Each row has a name. Each piece below is followed by the name of the row it came from, unless a question asks for something else. Each question is about the rows just above it.

-11 32 -11 -25 -25 -17 32 14  q676
-11 15 -14 -32 -28 -11 32 25  q738
11 15 21 16 6 -12 32 -36  q200
-11 15 -11 -25 -25 -17 53 14  q346
-12 -3 -22 14 53 -25 -25 -17  q532
11 15 -11 -25 -25 -17 53 14  q326
The one value in q346 and q200: -> 15
Which row holds -11 15 -11 -25 -25 -17 53 14? -> q346
-11 32 -11 -25 -25 -17 32 14 is in which row? -> q676
Shared by q200 and q532: -> -12

39 22 23 33 35 34 -27 18 30 28 40 21  q99
39 22 23 33 27 34 -27 18 24 12 -19 30  q908
39 22 23 33 27 28 -27 18 24 12 37 30  q636
asked: 39 22 23 33 27 28 -27 18 24 12 37 30 -> q636
39 22 23 33 27 34 -27 18 24 12 -19 30 is in which row? -> q908

0 3 7 3 -1 -23 4 3 -15 = q733
0 4 7 3 1 3 10 3 5 = q731
12 29 9 -2 2 5 15 -14 0 = q435
-6 11 2 -4 -1 7 0 -3 9 = q705
18 -42 -22 3 -4 -34 -20 12 -22 = q341
Shared by q733 and q341: -> 3
Shared by q341 and q705: -> -4
Which value is in both q731 and q341? -> 3
asked: 11 2 -4 -> q705

-40 56 44 57 -12 -53 -48 -4 -20 0 15 25 -38 -46 18 55 -2 34 22 15 54  q792
-46 20 44 57 -12 -53 -48 -4 -20 0 15 25 -32 -24 -25 -48 -26 -18 45 53 7  q500
-4 -36 30 16 -10 43 -1 10 -32 -21 -25 56 -41 -45 -36 28 8 -34 13 -25 22  q583
asked: -40 56 44 57 -12 -53 -48 -4 -20 0 15 25 -38 -46 18 55 -2 34 22 15 54 -> q792
-46 18 is in which row? -> q792

-5 5 -8 1 : q414
-5 5 -8 -6 : q208
-36 -32 -6 5 : q801
6 9 -14 0 : q917
5 1 -16 3 : q562
-5 -4 -3 -5 : q88
The one value in q208 and q562: -> 5
The one value in q208 and q88: -> -5
Shared by q88 and q208: -> -5
The row with -5 5 -8 1 is -> q414
Which row holds 5 -8 -6? -> q208
Shared by q414 and q88: -> -5

-4 2 1 6 -9 6 -7 2 0 4 -5 3 5 -11 12 -5 -1 14 -24 29 -27 17 -1 -14 35
 -48 46 -37 25 -9 4 = q618
-22 14 0 -10 22 -22 23 -15 9 -4 -4 2 1 6 -9 6 -7 2 0 4 -5 3 5 0 12 -5 -1
 14 -24 29 -27 = q679
-22 23 -15 9 -4 -4 2 1 6 -9 6 -7 2 0 4 -5 3 5 -11 12 -5 -1 14 5 29 -27
 17 -1 -14 35 -48 = q167
-10 22 -22 23 -15 9 -4 -4 2 1 6 -9 6 -7 2 0 4 -11 3 5 -11 12 -5 -1 14
 -24 29 -27 17 -1 -14 = q829
-4 -4 2 1 6 -9 6 -7 2 0 4 -5 3 5 -11 12 -5 -1 14 -24 29 -27 17 -1 -14 35
 -48 46 -37 25 -9 = q977
-15 9 -4 -4 2 1 6 -9 6 -7 2 0 4 -5 3 5 7 12 -5 -1 14 -24 29 -27 17 -1
 -14 35 -48 46 -37 = q144
9 -4 -4 2 1 6 -9 6 -7 2 0 4 -5 3 5 -11 12 -5 -1 14 -24 29 -27 17 -1 -14
 35 -48 46 -37 25 = q264
-22 23 -15 -1 -4 -4 2 1 6 -9 6 -7 2 0 4 -5 3 5 -11 6 -5 -1 14 -24 0 -27
 17 -1 -14 35 -48 = q33
23 -15 9 -4 -4 2 1 6 -9 6 -7 2 0 4 -5 3 5 -11 12 -5 -1 14 -24 29 -27 -12
 -1 -1 35 -48 46 = q811
0 -10 22 -22 23 -15 9 -4 -4 2 1 6 -9 6 -7 2 0 4 -5 3 5 -11 12 -5 -1 14
 -24 29 6 17 -1 = q438
22 -22 23 -15 9 -4 -4 2 1 6 -9 6 -7 2 0 4 -5 3 5 -11 12 -5 -1 14 -24 29
 -27 17 -1 -14 35 = q768
14 0 -10 22 -22 23 -15 9 -4 -4 2 1 6 -9 6 -7 2 0 4 -5 3 5 -11 12 -5 -1
 14 -24 29 -27 17 = q995
asked: -22 14 0 -10 22 -22 23 -15 9 -4 -4 2 1 6 -9 6 -7 2 0 4 -5 3 5 0 12 -5 -1
 14 -24 29 -27 -> q679
asked: 9 -4 -4 2 1 6 -9 6 -7 2 0 4 -5 3 5 -11 12 -5 -1 14 -24 29 -27 17 -1 -14
 35 -48 46 -37 25 -> q264
asked: -10 22 -22 23 -15 9 -4 -4 2 1 6 -9 6 -7 2 0 4 -11 3 5 -11 12 -5 -1 14
 -24 29 -27 17 -1 -14 -> q829

23 26 16 -21 -13 14 = q812
26 16 23 -21 8 14 = q916
16 -21 26 8 23 48 = q150
asked: 26 16 23 -21 8 -> q916
asked: 26 16 23 -> q916

9 -20 18 -2 -23 2 -8 -3 11 -3 14 -25 8 2 -5 -2 2 18 16 9 18 13 15 -23 1
 -33 30 -13 -19 26 22 -24 3 6 -14 -10 -1 -25 -7 -14 -2 -9 1 -12 -15 -3
 -1  q877
33 22 4 31 -7 -9 -40 -32 -10 -15 -22 -32 15 24 5 17 9 18 17 20 15 -4 2
 22 7 -5 2 -7 31 -5 34 20 6 -36 24 2 -9 -5 20 10 2 1 -11 -29 28 8 -5  q740
-6 5 15 -13 -25 -1 -21 -7 -20 -11 -1 -28 5 3 -6 8 6 -21 27 36 -5 16 26 3
 17 7 20 -32 2 7 12 34 -1 -9 -22 19 -5 6 -27 12 0 -20 0 -26 7 8 17  q892
-24 -7 1 -17 2 21 15 35 -18 -13 -8 5 1 5 -2 5 -8 -34 10 18 2 0 2 10 18
 30 -12 2 -18 6 -14 25 -17 -3 -2 32 23 14 -24 15 -25 -23 -22 -14 9 0 9  q858
-1 12 -4 -12 -7 1 13 -5 -12 -3 -2 30 14 -3 4 4 -22 9 -3 -2 -6 -13 -39 17
 -21 16 -11 -12 7 -24 4 24 5 2 0 -7 31 -1 -30 -22 5 -10 21 28 12 -25 12  q171
-11 8 5 -5 -3 20 -13 13 -1 3 -25 0 -9 9 11 -19 15 10 25 19 -5 4 44 -14
 22 2 7 21 -11 -17 -38 -15 -7 -10 0 29 -1 24 -7 14 -19 4 13 -29 22 14 5  q284
-5 -1 5 13 -3 -7 -33 14 -22 -12 -8 -22 2 -1 -4 6 -5 -17 7 24 -1 2 4 11
 -7 5 -27 -14 11 -2 16 27 -15 -12 28 11 -3 0 0 24 -24 -7 -21 -21 24 21 0  q930
-1 2 28 -27 -17 -1 20 -26 10 16 -9 12 29 0 -2 -2 -4 14 -9 -6 6 -2 -3 19
 8 -19 16 -16 10 9 -16 13 14 -10 -38 6 -16 16 35 12 -4 -24 8 17 25 -9 13  q425
-6 -1 -10 -28 30 18 0 26 -4 9 6 26 4 -14 -4 -37 19 29 31 -16 1 0 38 -35
 9 -6 1 -15 -13 -9 -34 -18 4 -3 -20 8 4 20 -26 -12 21 8 10 6 8 -13 32  q399
-14 0 -6 -8 33 -6 32 16 -9 0 -14 51 -15 -7 3 -3 -6 -8 -13 -29 -7 -26 8
 -8 2 2 -18 36 -14 -7 -36 0 -12 15 2 15 8 14 -16 -5 33 24 11 17 -5 16 18  q675
-10 3 -15 -6 21 -15 30 -25 -10 1 -11 27 -5 -24 -5 -22 -11 4 -22 -9 -12
 11 -39 18 17 -17 -13 -6 16 11 27 -15 -2 26 -6 -28 3 -3 12 -7 22 3 -14
 12 -2 -23 1  q992
-1 -4 7 -3 -26 -11 17 -38 -3 19 -29 12 17 2 12 8 -5 28 15 25 -6 -1 -14
 34 -2 -2 20 1 14 -12 -14 37 25 0 -22 13 8 23 14 8 3 -15 25 0 31 -2 5  q477
asked: -24 -7 1 -17 2 21 15 35 -18 -13 -8 5 1 5 -2 5 -8 -34 10 18 2 0 2 10 18
 30 -12 2 -18 6 -14 25 -17 -3 -2 32 23 14 -24 15 -25 -23 -22 -14 9 0 9 -> q858
asked: -10 3 -15 -6 21 -15 30 -25 -10 1 -11 27 -5 -24 -5 -22 -11 4 -22 -9 -12
 11 -39 18 17 -17 -13 -6 16 11 27 -15 -2 26 -6 -28 3 -3 12 -7 22 3 -14
 12 -2 -23 1 -> q992
-1 -4 6 is in which row? -> q930
11 -2 16 27 -15 is in which row? -> q930
asked: -6 5 15 -13 -25 -1 -21 -7 -20 -11 -1 -28 5 3 -6 8 6 -21 27 36 -5 16 26 3
 17 7 20 -32 2 7 12 34 -1 -9 -22 19 -5 6 -27 12 0 -20 0 -26 7 8 17 -> q892
Which row holds 35 -18 -13 -8 5? -> q858

16 -4 -19 14 -> q469
22 27 -30 -26 -> q790
-31 -20 13 -21 -> q286
-11 -1 -17 -37 -> q525
-32 24 -10 -16 -> q988
24 -10 -18 15 -> q710
41 -17 -18 -15 -> q991
7 14 -5 -15 -> q611
22 -8 14 -5 -> q869
24 -10 -16 is in which row? -> q988
asked: -32 24 -10 -16 -> q988
The one value in q525 and q991: -> -17
asked: 22 -8 14 -5 -> q869

12 13 2 0 -15 : q5
-37 -9 -19 -14 25 : q209
-1 17 -14 -11 22 : q325
22 23 8 -2 -14 : q156
-14 -11 -13 -30 11 : q650
22 15 21 -31 22 : q887
Which value is in both q887 and q325? -> 22
Shared by q887 and q156: -> 22

26 -14 -34 -1 45 46  q875
25 -14 -34 46 4 43  q755
25 -14 5 24 -46 -1  q321
asked: -14 -34 46 4 -> q755
asked: 25 -14 5 24 -46 -1 -> q321
asked: 25 -14 -34 46 4 43 -> q755

